In the data rows, the value 128 means zero.
Here are some points, each followed by its number:
[185 156 112 143 174  43 119 185 128 106  58 161] 0
[180 124 185 111 138 170  60  57 157 111 130 102] 1
[ 93 152 107 152  95 109 125 131 144 150  91 108] 2
[134  74 125  72 164 114 148 129 115  92 156 144] 3
[ 94 137 149 130  68 102 117 109 127 118 106 115] 4
[132 105 133 126 131 130 123 134 162 152 133 115] 5
[ 99 134  96 166 121 125 165 111  57 133 164 152] 6
[130 133 112 193 102 141 161 134 102 145 149 122] 7
[116 135 175 101 102 128  85 130 107 129 125 116] 8
[132 129 121 178 117 147 120 101 132 166 139 123] 9
[124 171 126 162 109  98 131 157  96 140  93  80] 10
[ 98 134 117 110 130  84 169 117  51  77 169 134] 11
[127 148 104 196 108 146 131 118 139 205 133  98] 12
[121 129 168 104  79 103  94 125 129 107 118 137] 13
[243 137  82 133 252  90 144 234 123  98  69 213] 14
[158 120 105 108 142 108 103 168 164 127  57 204] 15
[160 195  92 162 157  48 154 160 136 131  39 134] 16
[230 121 121 100 216  71  83 194 113  70  71 229] 17
[113 117 104 129 139 132 133 128 114 138 163 144] 18
[168  96 199 108 136 162  47  37 160 153  99 112] 19
[143 136 147 132 114 147 103  79 145 123 143 106] 20
[114 166 100 222  80 106 156 139  93 179 108 100] 21
[ 95 122 159 100  60 108 117 146 163 159  87 106] 22
[168 114 135 111 165 104  86 158 147 114  83 187] 23
[122 135 164 149 113 100 138 128  95 117 120  89] 24
[138 102 131  87 153 122 112 132 145 113 134 146] 25
[135 109 128 109 148 158  94 128 157 138 120 134] 26
[180 116 170 106 155 127  66 129 117 101  95 161] 27
[114 145 137 154 128 139 132 128 120 122 124 128] 28
[127 112 125 114 143 118 132 135 123 108 150 135] 29
[130 132 137 143 147 144 124 149 125 101 133 119] 30
[154 132 167 110 139 106  95 138 103 105 119 134] 31
[139  60 106  52 165  93 149 151 130 102 173 133] 32
[ 46 159  79 142 116 132 214  94  27 158 188 171] 33
[130 131 131 150 117 138 114 109 139 135 130 118] 34
[130 107 130 133 128 130 124 130 155 153 133 119] 35
[212 162  89 132 198  49 135 204 131 103  51 177] 36
[123 150 123 127 125  90 165 157  66 103 149  88] 37
[150 111 130  94 143 107 100 146 120 114 137 149] 38
[ 89 158 127 135  89 142 123  74 140  97 136 126] 39
[111 159 105 128 142 138 125 126 123 124 134 166] 40
[161 108 161 123 152 145  78 129 133 107  95 160] 41
[132 167 129 147 109 141 117  93 160 156 161  93] 42
[149 114 123 102 105 147  81  90 153 119 102 162] 43
[181 157  79 144 158  70 125 180 165 114  62 188] 44
[123  97 166 150  70 119 167  30 158 128 180  44] 45
[111 130 131 151 119 134 137 109 103 121 147 136] 46
[112 104 123  94 148 107 149 109  86  82 166 157] 47
[110 135 149 145 112 164 151 117 120 131 154 112] 48
[ 69 166  94 175  88 165 178  98 122 188 142  86] 49
[ 86 178 142 171  67  81 125 116 140 135  83  86] 50
[177 153 115 138 162  61 112 191 126 104  66 157] 51
[ 88 173 106 163 119 134 167 143 117 153 111 103] 52
[182 104 127 104 206 101 111 162 105  66 103 210] 53
[153 101 147 111 153 135  95 130 123 104 112 159] 54
[112 146 114 140 108 136 113  83 139 138 155  94] 55
[138  68 118  63 168 116 130 127 112  91 141 155] 56
[124 143 136 146 124 139 139 126 123 114 147 122] 57
[ 96 134  33 102 165 207 118 133 170 186 182 146] 58
[144  83 168 101 128 135  39 114 135 141  56 199] 59
[169 104 146 123 135 159 139 118 159 113 160  99] 60
[177  63 148  86 178 150 116 135 106  62 124 181] 61
[142  69 124  66 170 113 144 129 118  87 155 149] 62
[137 108 158 126 146 164 117 116 140  98 134 135] 63
[144 100 133 101  84 151 103  45 165 120 125 134] 64
[ 87 134  12 101 169 223 121 132 181 198 191 149] 65
[ 99 152 143 140 101 151 136 103 118 115 134 120] 66
[136 126 125 133 126 137 116 134 151 154 126 105] 67
[115 143 152 136  84 118 126  75 135 120 138 101] 68
[121 110 122  92 141  97 161 118  93  75 176 138] 69
[107 139 131 111  64 108 108  76 136  97 118 146] 70
[163 132 152 141 129 170 140 150 139  96 156  96] 71
[102 167 166 151  97  80 127 131  82 138 104  85] 72
[202 129 114 102 161  61  95 184 152 105  64 205] 73
[112 152 162 119 155 123 133 123  93 108 149 143] 74
[137 120 127 129 133 137 149 133 107  73 165 138] 75
[110 123 128 116 140 124 132 115 127 110 158 137] 76
[118 127 178 143 127 139 136 111 106 109 149 102] 77
[159 107 101 159 140 182  97 130 161 204 132 129] 78
[114 129 173  95  94 137  92 122 124 134 115 114] 79
[183  87 160 102 192 142  89 153 117  78 111 161] 80
[133  73 123  88 150 120 169 129 102  96 180 115] 81
[137  94 139 125 122 118 134 128 153 132 135  98] 82
[114 119 132 112 141 121 123 113 130 110 151 142] 83
[122 125  89 161 112 165 123 113 143 194 152 117] 84
[ 40 151 145 150 106 197 215 115  58 200 177 156] 85
[ 98 130 104 145 126 152 152 134  77 103 157 158] 86
[140 124 114 148 123 139 106 127 159 173 118 115] 87
[ 95 151 113 184  86 114 146 115 111 160 103 112] 88
[141 118 122 117 125 122 161 149 109  94 160 102] 89
[ 97 150 150 134 118 144 125  97 117 119 133 131] 90
New points follow, each followed by the numbers of its three nearest points above, nearest first.
[163  95 114 119 148 177  92 140 188 185 144 114] 78 26 87
[102  96 174 169  64 115 199  40 149 129 178  44] 45 68 48
[121 167 129 150 102 136 125  91 153 154 152  93] 42 55 34
[185  98 125  96 218  90 108 167  99  55  91 229] 53 17 80
[130  84 126  95 144 119 164 128 104  98 172 114] 81 69 3
[117 140 107 124 145 125 130 142 104 114 137 161] 40 18 29
[118 188  95 151 138  37 186 162   8 110 117 109] 37 11 10
[130 112 133  96  89  80 106 163 185 127  70 176] 15 23 22
[140 111 115 122 128 166  73  92 143 137  84 168] 43 26 41
[ 24 181  67 164  83 184 188  92 110 181 139 133] 49 85 52
[164 196  96 157 164  45 147 178 131 131  34 141] 16 0 51
[135 115 149 125 138 146 110 115 148 115 127 126] 63 26 34
[153 114 180 127 143 165 122 119 132  87 154 118] 63 71 60
[171 118 204  96 130 162  76  85 127 113 126  93] 1 19 20
[129 155 159 117 158 128 134 131  87 112 161 157] 74 76 83
[ 81 153  99 135 151 163 144 130 113 134 143 161] 40 86 18
[133 123 147 126 124 130  98 114 134 119 112 134] 34 54 63
[149 158 130 117 160  90 148 176  58 108 122  98] 37 89 24
[125 134 126 153 114 138 123 108 138 139 138 107] 34 55 9
[109 182 120 171  94  91 139 157  93 151  93  66] 10 72 88
[148  98 168 112 149 161 108 120 148  89 134 132] 63 54 41
[191 122 144  94 156 103  83 163 137  99  87 197] 23 73 27
[108 149 151 135 127 138 110 106 131 111 147 151] 90 83 57
[114 120 183 151  98 124 134  87 105 103 144 105] 77 68 24
[133 133 114 188 105 144 164 139 106 139 153 119] 7 57 46
[ 91 128 164 104  57 106 122 139 157 155  88 102] 22 4 79
[129 130 131 147 147 147 125 152 128 110 133 120] 30 57 28
[106 123 119 149 128 121 134  92  99 130 152 157] 46 18 76
[106 131 127 157 118 136 145 107  99 122 153 132] 46 57 28
[133  85 123 100 143 121 163 128 106 104 173 112] 81 89 3
[135 123 127 121 122 125 157 142 109  97 158 105] 89 75 29
[153 106 193 111 140 169  62  71 152 108 109 124] 1 19 41
[108 162  99 127 144 140 128 126 123 127 136 167] 40 18 28
[142 119 170 122 129 137  95  97 143 122 122 103] 20 34 63
[160 110  90 165 136 185 100 133 165 221 140 123] 78 84 87
[ 66 166 104 174  84 161 183  96 117 181 140  80] 49 52 88
[ 87 113  43  77 159 168 142 119 125 151 196 155] 58 18 65
[ 83 188 118 162 122 137 198 160  80 185 101 102] 52 88 21
[  0 212   0 155  13 179 219  34 122 157 129 117] 49 33 88
[115 135 181  95  98 127  80 132 104 130 125 117] 8 79 13
[126 169 124 146 105 143 121  91 155 154 160  94] 42 55 34
[132 128 144 128 124 133  95 114 133 123 111 137] 34 26 28
[114 168 115 142 134  66 171 146  35  88 124 108] 37 11 24
[ 72 197 110 169 121 136 215 168  71 198  99  96] 52 21 49
[159 107 144  89 143  91  97 148 112 103 132 148] 38 31 25
[ 77 146  74 189  90 164 168 110 109 209 135 129] 49 12 84
[156 113 101 160 132 177 102 131 154 209 139 116] 78 84 87
[140  94 137  89 159 124 105 138 142 111 124 153] 25 54 38
[135 114 120 122 141 121  93 168 152 129  61 211] 15 23 41
[143  63 113  55 167  96 140 153 136 102 168 131] 32 62 3
[136 140 131 142 133 137 130 147 129  96 134 104] 30 57 28
[120 142 144 154  91 155 176  97 147 126 161  75] 48 68 66
[ 99 143 138 144 119 154 101  85 133 112 127 148] 90 39 66
[119 149 145 141  93 110 130  90 132 123 127 101] 68 4 66
[ 58 145 123 153 109 136 208 117   0 134 177 171] 33 6 85
[ 96 168 166 154  94  84 131 130  80 144 103  89] 72 24 10
[135 109 133  88  91  74 102 179 195 133  60 184] 15 23 73
[157 120 164 125 141 153 103 128 124  86 120 121] 63 54 30
[128 138 113 184 102 137 160 135 113 140 147 113] 7 57 46
[143 138 156 120 123 118 113 133  97 110 113 122] 31 8 24
[101 171 166 150  96  76 123 133  82 140 101  87] 72 10 24
[116 161 102 145 133 153 113 127 139 128 112 163] 40 28 34
[ 58 147  85 132 123 130 205  99  39 149 184 168] 33 6 86
[154 123 108 113 141 111 107 166 160 123  68 190] 15 23 44
[158 104  94 153 140 177 102 133 167 208 140 122] 78 84 87
[159 144 135 120 125 143 114  95 154 128 159  88] 20 42 60
[ 70 195 115 216  66  35 142 147 113 161  34  67] 50 21 10
[176 128 146 138 138 165 131 157 144  91 147 106] 71 60 30
[145 135 131 140 131 144 137 117 133 108 156 102] 57 30 71
[178 145 143  89 153  81  94 156  62 121 119 139] 31 38 27
[ 86 139 149 134  60  98 120 109 125 120 104 106] 4 68 50
[112 106 146  64  61 103  95 167 166 147  96 149] 22 13 79
[167 114 143 100 140  94  77 157 138 103  89 182] 23 27 54
[ 62 171  93 176  84 168 188  95 121 189 142  80] 49 52 88
[133  92 165 110 120 138  60 114 128 145  65 187] 59 41 43
[123 139 114 109  98 136 103 120 156 115 106 162] 43 40 70
[102 152 150 140 117 133 117 105 127 116 139 143] 90 66 28
[ 90 123 163 106  53 105 127 138 157 157  87 101] 22 4 79
[ 91 138 110 131 156 167 128 127 118 137 127 162] 40 18 28
[131 117 119 128 146 125  95 168 147 132  63 210] 15 23 41
[ 90 142 146 137  68  99 122 113 128 120 105 105] 4 68 50
[179 102 128 101 206  97 108 160 105  65  97 212] 53 17 80
[ 96 189 114 172 115  59 152 159 106 140  67  90] 10 72 50
[151 208  91 178 154  36 165 227 112 161  37  53] 16 10 0
[173 130 151 143 130 176 136 154 147  93 155  90] 71 60 30
[107 145  85 143 125 115 131 166 158 154 104 144] 2 87 67
[  3 200  16 152  30 176 203  44 124 151 130 116] 49 33 39
[ 89 140 115 117 124  98 175 117  54  95 165 133] 11 69 47
[133 132 132 137 130 178 144 172 137  86 169 114] 71 30 75
[134 102 138 106 173 137 102 123 116 101 115 169] 54 25 41
[124 127 190 149 125 144 130 112 114 114 144  91] 77 48 24
[137 110 121 125 148 118  92 176 151 131  55 218] 15 23 73
[ 98 114  43  79 170 173 146 125 120 145 200 154] 58 18 65
[165 208  84 168 170  35 160 181 134 133  24 136] 16 0 36
[105 145 149 141 113  97 145 128  70 103 123  92] 24 37 72
[125 151 166 143 126 113 121 123  80 110 131 101] 24 77 74
[112 141  97 125 146 127 133 144 103 115 139 168] 40 18 86
[150 110 173 124 142 158 125 120 133  90 154 119] 63 60 71
[ 88 124 164  97  50 103 119 146 162 159  79 105] 22 4 79
[137 139 156 133 113 142 100  86 142 103 133 129] 20 34 90
[127 148 111 188 107 143 130 116 139 193 133  98] 12 9 84
[165  95 193 122 145 159  54  55 138 142  86 130] 19 1 41
[112 164 108 145 132  79 166 144  50 104 125 114] 37 11 10
[102 136 128 155 111 135 148 103 104 123 150 128] 46 66 57
[ 71 164  75 173  86 154 170 108 117 183 122 104] 49 52 88
[172 129 151 142 132 174 135 152 145  93 152  93] 71 60 30
[144 108 109 116 133 174  63  90 149 137  78 177] 43 26 41
[100  79 177 182  64 114 214  63 142 120 175  27] 45 68 77
[115 184 125 164 130  81 148 152 125 135  81  84] 10 2 52
[ 82 180 102 169 117 133 178 150 113 159 110  98] 52 88 2
[141  86 119  83 162 115 125 144 154 119 142 109] 25 29 82
[147 133 175 121 120 118  99 123 111  96 127 150] 31 13 54
[164 113 159 122 150 162 112 142 145  81 132 126] 63 30 71
[106 125 127  80 151 119 139 110  99  82 158 158] 47 69 76
[137 123 142 154 120 143 151 119 125 110 142 111] 57 48 28
[116 195  93 188 116  36 155 155 144 149  33  93] 16 10 50
[116  82 166 170  78 107 196  83 148 117 156  58] 45 68 82
[102 135 157 144 113 108 146 119  82 122 128 118] 24 46 77
[ 75 163  91 171  85 149 165 107 114 173 121 100] 49 88 52
[161 110 158 120 145 159 107 135 147  89 127 131] 63 54 41
[133 120 194 153 129 146  97 109 117  99 126 105] 77 63 20
[135 117 143 119 143 120 134 130 124 115 140 118] 29 83 76
[112 113 168 129 123 123 128 111 115  98 152 119] 77 76 83
[194  63 228 120 181 190   5  29 155 130  41 143] 19 1 59
[188 138  85 139 217 132 152 228 109 108  72 215] 14 36 53
[149 151 170 123 102 136  93  71 137 141 134  78] 20 68 42
[116 153 124 131 148 148 136 129 120 120 137 156] 40 28 57
[143 120 123 109 106 142  89  97 149 121 103 155] 43 26 64
[ 91 138  48 127 143 190 123 129 151 171 165 153] 58 65 84
[101 165 159 145 105  84 127 133  80 134 107 101] 72 24 10
[143  86 166 101 127 131  46 117 136 139  59 194] 59 41 27
[117 201  88 195 119  18 156 166 144 149  11  97] 16 10 50
[172  85 204 115 147 168  40  41 140 142  82 132] 19 1 59
[134 115 133 113 146 152  97 128 147 134 122 129] 26 5 67
[103 160 137 161 100 156 183 173  88 171 132  88] 52 7 48
[123 132 112 163 116 142 115 115 135 171 136 124] 9 87 34
[121 128 166 112  81 108 104 121 130 110 122 128] 13 79 4
[113 119 127 142 126 123 121  92 106 130 142 156] 46 83 76
[ 81 156  83 166  87 154 165 111 127 182 120  98] 49 52 88
